In the rows, 128 means zero.
Rotation paths and how fast each direction turns (degrees a step)
Each turn is a multiple of 5 degrees from 10 to 175, or 0.
Each row of a path follows its step; steps can be skipped.
path 1
step 4: [128 137 117 119 128 128 121 124 127 128 125 127 136 137 128 124 122 122
 122 131 130 128 124 135 118 131 124 125 137 128 128 125 141 119 138 126
 130 129 120 121 126 131 135 128 122 130 130 124]
step 5: [135 128 130 113 126 134 135 127 139 127 126 127 123 130 118 133 133 132
 126 127 125 111 121 126 133 127 120 131 134 125 130 130 128 124 128 129
 120 126 128 121 121 131 134 128 125 131 134 128]
step 11: [136 127 127 116 129 133 127 125 130 134 119 130 127 126 137 121 127 130
 123 132 125 135 128 122 123 132 127 127 125 135 136 141 127 129 133 128
 127 127 123 125 120 131 130 122 130 115 134 117]
step 28: [129 127 124 132 123 126 137 129 129 114 132 123 133 139 121 130 128 123
 132 137 127 134 132 136 128 122 136 136 127 125 135 136 127 125 126 122
 128 135 140 122 123 122 128 123 131 126 126 126]
step 34: [136 133 125 134 134 128 129 117 123 119 124 131 124 131 125 131 119 117
 128 124 125 123 127 129 137 127 130 126 125 122 123 132 136 135 130 125
 126 127 122 137 119 128 120 132 138 131 128 121]
step 38: [126 134 125 129 113 131 129 136 127 128 131 125 122 123 119 121 127 123
 128 140 132 128 119 123 123 128 133 129 130 122 129 128 121 117 123 125
 133 126 127 126 132 120 140 121 125 125 123 126]
step 39: [132 128 127 130 139 121 113 126 127 131 129 132 127 125 119 140 135 125
 124 129 128 125 121 132 126 129 130 120 128 118 124 126 127 124 134 131
 125 134 125 132 130 119 140 125 116 128 126 130]
step 45: [136 130 128 124 124 130 121 134 137 128 121 138 122 127 119 129 131 135
 132 134 139 124 123 124 121 134 133 134 132 137 127 122 134 123 132 135
 123 124 135 127 125 134 133 127 132 129 123 128]
step 47: [126 112 125 128 129 131 128 125 123 125 129 132 131 134 122 137 130 127
 117 132 125 120 137 120 123 129 133 121 122 123 120 124 122 131 128 124
 123 133 122 125 130 134 132 123 123 120 123 131]
Directions:
[130 128 126 129 127 128 129 129 128 127 129 129 129 131 130 125 127 130
 130 127 129 128 127 128 125 129 128 128 130 129 126 124 126 124 127 129
 131 126 128 128 127 128 127 128 129 129 129 129] => 140
[129 128 125 132 131 126 129 131 131 128 131 128 130 126 131 128 128 127
 127 127 128 128 130 127 128 127 127 132 127 129 129 128 128 130 125 126
 127 127 129 128 128 130 129 129 127 128 128 127] => 10
[126 129 127 127 127 130 130 128 130 127 127 130 126 129 128 126 127 128
 130 124 126 127 128 127 128 129 126 129 126 126 128 127 131 130 128 129
 127 130 129 130 130 127 126 131 125 130 128 127] => 40
[130 129 127 127 126 128 129 127 130 128 129 126 125 124 130 126 129 131
 131 131 128 129 129 126 129 130 128 127 126 128 127 129 127 129 128 128
 129 127 126 126 130 129 129 131 129 129 131 127] => 135
[127 128 128 130 128 127 129 129 129 128 128 128 126 127 129 130 129 128
 126 129 127 124 126 127 126 131 129 128 127 126 126 129 129 126 126 130
 127 128 129 124 131 127 129 127 127 128 126 132] => 45
path 2
step 0: [128 129 127 130 131 131 124 124 129 128 129 144 132 131 123 126 129 131
 123 121 126 127 126 129 132 135 117 129 131 121 133 132 129 128 121 132
 136 126 135 127 132 118 133 118 130 130 125 127]
step 3: [120 128 122 128 124 127 128 128 116 124 133 131 127 129 128 123 122 126
 129 125 129 135 121 127 126 126 139 130 129 129 138 125 142 137 130 122
 124 133 134 124 125 126 133 130 134 133 123 127]
step 5: [123 134 123 124 126 136 124 131 117 130 139 127 128 126 132 125 127 120
 128 128 117 135 124 131 126 133 131 133 130 134 133 124 121 130 133 128
 131 125 129 123 123 122 124 126 131 122 128 118]
step 10: [121 126 127 128 129 130 137 138 130 123 122 132 138 128 124 135 129 126
 131 119 121 127 123 120 125 133 119 135 130 120 132 132 129 128 125 131
 137 133 130 129 123 132 128 130 131 120 128 129]
step 11: [122 141 128 133 126 128 132 126 131 126 128 125 128 124 127 124 119 130
 137 128 132 129 116 131 125 134 122 124 134 129 133 124 130 138 131 124
 134 127 131 134 135 125 133 124 128 135 124 123]
step 13: [118 130 122 125 121 128 116 125 130 132 126 137 131 136 129 123 121 125
 129 134 130 127 121 130 134 130 124 139 134 128 128 120 127 134 139 128
 132 127 133 131 125 128 129 129 125 130 123 124]
step 25: [115 122 125 118 120 128 125 130 128 132 126 131 128 135 128 133 129 127
 127 124 125 118 123 119 123 133 132 135 122 127 130 127 122 135 123 127
 127 130 138 130 127 134 126 119 129 128 131 129]
step 44: [123 130 123 119 124 125 124 126 131 131 129 127 133 127 132 126 128 131
 132 122 131 134 122 119 121 126 124 136 131 121 141 125 126 134 126 124
 126 124 131 128 131 124 115 124 134 128 122 123]
step 46: [133 132 128 122 123 124 125 129 125 134 127 127 132 131 137 134 123 123
 120 128 129 131 123 126 128 134 127 132 134 126 123 125 129 140 133 119
 132 130 125 128 126 117 116 124 126 128 137 129]
Directions:
[127 128 131 128 130 129 126 131 127 125 128 128 129 124 128 126 129 128
 130 127 125 129 128 125 127 128 127 128 127 129 129 125 127 128 125 129
 128 131 127 127 130 128 128 128 126 129 127 127] => 65
[126 127 129 127 129 132 126 126 130 127 129 126 130 128 127 129 129 128
 125 131 127 130 126 128 127 127 130 127 130 127 126 127 127 125 129 128
 127 128 130 128 128 130 128 128 131 130 128 128] => 40
[127 128 130 128 127 129 127 130 128 127 129 128 125 129 129 128 126 127
 129 126 129 130 131 129 127 128 126 131 128 126 127 125 127 127 130 129
 126 125 130 127 125 131 127 128 127 128 130 129] => 95
[129 130 129 130 129 128 130 127 127 124 129 131 128 126 128 129 129 130
 127 127 130 130 126 128 127 127 130 126 127 126 127 128 129 131 128 127
 130 125 129 128 129 127 130 126 127 131 130 130] => 95
[126 127 128 129 126 125 126 127 127 130 128 129 128 125 128 125 128 129
 127 129 129 128 126 129 125 127 128 130 129 129 129 127 126 130 129 128
 126 128 129 126 126 127 127 130 129 129 127 133] => 35
[126 127 127 128 129 129 126 125 128 123 127 128 129 129 131 130 127 125
 129 126 129 126 128 126 128 127 127 128 128 130 126 130 126 129 130 128
 129 129 127 129 129 128 127 131 128 127 130 130] => 120
[129 128 129 127 127 130 129 130 128 127 131 128 126 127 130 126 126 129
 125 129 127 127 130 128 125 126 128 129 127 132 126 128 131 129 129 129
 131 127 127 125 128 127 127 128 132 126 129 128] => 25
path 3
step 5: [118 131 129 135 133 125 131 125 139 121 128 140 118 119 124 133 134 138
 131 131 131 136 128 120 128 130 130 120 131 128 117 131 124 132 123 126
 132 130 129 122 130 129 141 129 129 124 124 136]
step 10: [130 125 134 120 135 125 131 137 134 136 134 121 124 139 127 126 131 126
 123 129 134 126 131 114 130 125 128 122 119 133 131 128 132 134 136 138
 140 128 130 123 120 126 133 127 121 125 124 125]
step 13: [123 128 129 109 123 120 128 127 136 126 124 120 129 126 128 131 127 131
 133 117 123 120 131 125 118 132 125 128 128 134 140 122 128 126 132 136
 123 132 134 132 121 131 124 129 127 124 118 127]
step 14: [121 125 118 128 124 126 127 130 134 127 122 131 123 129 135 128 140 135
 122 123 134 130 126 132 135 133 120 132 127 118 121 132 130 132 141 121
 132 137 130 133 129 116 129 130 121 129 120 124]
step 16: [128 135 126 125 129 110 131 120 131 115 116 128 127 116 129 133 131 135
 126 124 132 135 127 137 123 126 126 123 128 122 127 130 131 132 128 126
 123 130 137 127 129 122 139 126 135 127 123 128]
step 23: [126 126 130 133 121 135 128 123 139 129 117 134 113 128 126 130 129 132
 128 132 132 135 143 124 131 129 124 120 131 129 123 136 129 131 126 132
 136 124 129 127 124 132 135 129 137 133 118 123]
step 24: [127 132 126 120 133 126 122 128 128 129 136 130 127 132 128 125 129 120
 118 130 126 120 135 117 123 138 125 140 131 142 125 123 128 131 133 142
 124 128 135 130 122 132 129 131 128 121 121 125]
step 27: [129 142 124 122 121 122 129 127 131 122 123 133 124 125 122 126 127 134
 134 132 132 126 130 137 122 140 126 133 118 127 127 119 132 128 133 127
 116 125 136 139 125 133 125 128 135 128 122 125]
step 43: [127 132 131 123 127 118 128 124 133 125 127 122 132 138 136 134 136 141
 122 128 133 131 119 129 136 130 123 128 126 126 143 122 137 126 131 122
 128 129 136 133 136 122 125 130 121 129 120 127]
Directions:
[128 128 129 129 126 127 126 128 127 131 127 129 125 130 129 131 128 129
 128 128 129 131 127 129 128 129 130 128 124 131 126 128 128 127 127 127
 128 130 129 128 129 123 129 127 130 129 127 129] => 160
[128 129 128 126 127 129 127 125 128 127 129 125 128 130 129 128 130 127
 128 129 128 126 127 127 126 127 125 131 126 128 128 127 129 131 131 129
 129 130 125 127 127 125 128 126 125 129 128 130] => 100
[129 130 129 126 133 126 128 128 127 128 128 127 128 128 128 128 125 128
 130 128 129 127 129 130 130 126 127 132 127 131 130 129 129 127 129 129
 127 127 129 130 128 128 129 125 129 128 129 129] => 120
[127 129 130 131 129 128 126 127 125 131 128 125 126 128 126 126 129 128
 130 130 130 128 130 128 130 130 128 128 130 129 128 127 126 130 125 131
 128 129 128 126 126 128 127 130 127 129 128 128] => 25
[128 128 128 130 130 129 130 131 126 127 128 127 129 127 127 131 128 127
 129 129 129 129 129 130 126 128 130 128 125 126 128 125 128 132 129 128
 126 128 128 129 128 128 131 130 128 127 131 128] => 35
[130 128 124 125 129 128 128 128 128 127 125 128 125 128 129 125 129 129
 129 130 127 130 128 127 125 128 129 127 128 130 129 128 125 129 129 129
 126 127 127 126 126 129 128 126 131 125 127 130] => 100
path 4
step 2: [129 130 126 121 130 137 120 116 130 130 133 139 125 119 132 124 134 123
 131 129 117 133 121 129 132 128 122 121 137 129 136 129 134 125 139 127
 122 134 135 124 135 120 130 117 125 130 125 131]
step 17: [136 130 127 125 127 134 121 127 131 124 133 136 127 131 120 132 120 117
 120 125 125 127 133 129 133 135 133 136 127 135 131 129 124 137 135 132
 113 122 136 122 132 134 135 127 126 132 116 126]
step 18: [125 129 132 122 132 125 124 129 123 127 139 135 120 132 140 124 131 129
 134 124 135 124 136 122 141 133 126 121 137 119 125 123 131 133 136 124
 124 128 126 127 129 137 133 127 121 123 118 125]
step 22: [130 122 132 121 131 124 120 122 117 138 126 135 128 111 125 123 123 124
 132 131 133 131 124 122 122 131 123 129 122 135 128 131 131 132 129 129
 127 123 122 131 130 129 127 137 113 127 123 139]
step 30: [130 124 128 125 126 127 119 130 121 122 136 131 133 125 135 129 132 117
 128 127 129 133 137 119 124 127 126 121 112 143 136 129 124 127 130 121
 126 135 130 120 126 130 139 130 128 128 134 131]
step 41: [126 128 131 116 126 129 123 120 119 124 142 137 122 115 135 128 138 121
 132 126 128 129 121 123 127 126 129 118 135 123 132 125 130 122 133 120
 137 132 128 128 129 126 120 127 131 132 124 134]
step 42: [123 134 123 130 121 142 122 120 127 122 125 128 123 119 140 125 125 135
 128 128 129 131 129 130 121 135 131 128 125 132 122 137 122 119 124 131
 134 123 130 130 138 121 128 140 129 138 126 129]
step 45: [129 127 131 127 119 124 127 128 124 128 128 125 134 118 136 118 124 125
 122 117 125 136 127 120 127 127 119 125 129 139 119 126 121 121 126 122
 120 118 125 136 131 130 134 125 118 131 115 129]
step 46: [122 136 128 124 125 130 123 124 133 122 136 123 129 137 128 128 123 121
 122 136 127 140 136 117 129 132 117 118 127 127 125 134 131 115 127 132
 128 128 139 135 123 132 128 123 131 123 126 123]
Directions:
[130 127 129 128 126 128 128 124 127 130 131 127 130 128 125 126 126 130
 127 125 128 128 128 127 129 126 127 130 130 128 128 128 129 131 127 129
 125 127 129 129 126 130 129 129 127 126 126 128] => 65
[131 128 127 127 127 126 127 128 129 127 129 130 128 130 125 128 131 128
 126 131 128 129 125 125 127 127 128 124 128 127 128 130 128 129 131 128
 126 127 127 128 129 128 130 128 127 127 129 128] => 140
[126 127 127 127 128 127 128 127 127 129 127 127 128 127 126 130 127 127
 128 131 125 125 130 127 129 130 128 128 125 126 128 129 129 125 127 129
 126 129 125 130 125 128 126 129 126 127 127 127] => 120
[127 128 130 126 130 127 130 127 129 129 128 126 127 127 128 127 129 129
 128 128 127 127 132 127 125 128 126 128 128 128 129 128 130 128 129 126
 126 128 131 127 128 125 131 125 126 125 130 127] => 40
[130 126 127 127 128 126 129 126 128 125 128 132 131 126 131 128 127 130
 129 127 127 128 129 128 128 129 128 129 129 126 126 125 131 128 129 129
 127 128 126 129 131 128 125 126 128 127 130 128] => 110
[130 129 129 127 130 131 127 129 130 128 130 128 128 131 128 130 123 130
 126 128 127 128 128 127 126 126 130 128 127 127 129 125 127 125 130 130
 129 127 129 129 127 126 128 130 127 129 130 128] => 175
[126 125 128 126 127 130 126 128 128 128 130 130 127 129 128 126 128 126
 131 127 126 128 126 127 127 128 129 129 127 128 128 128 129 127 128 130
 129 127 130 126 124 131 128 123 127 127 130 128] => 140
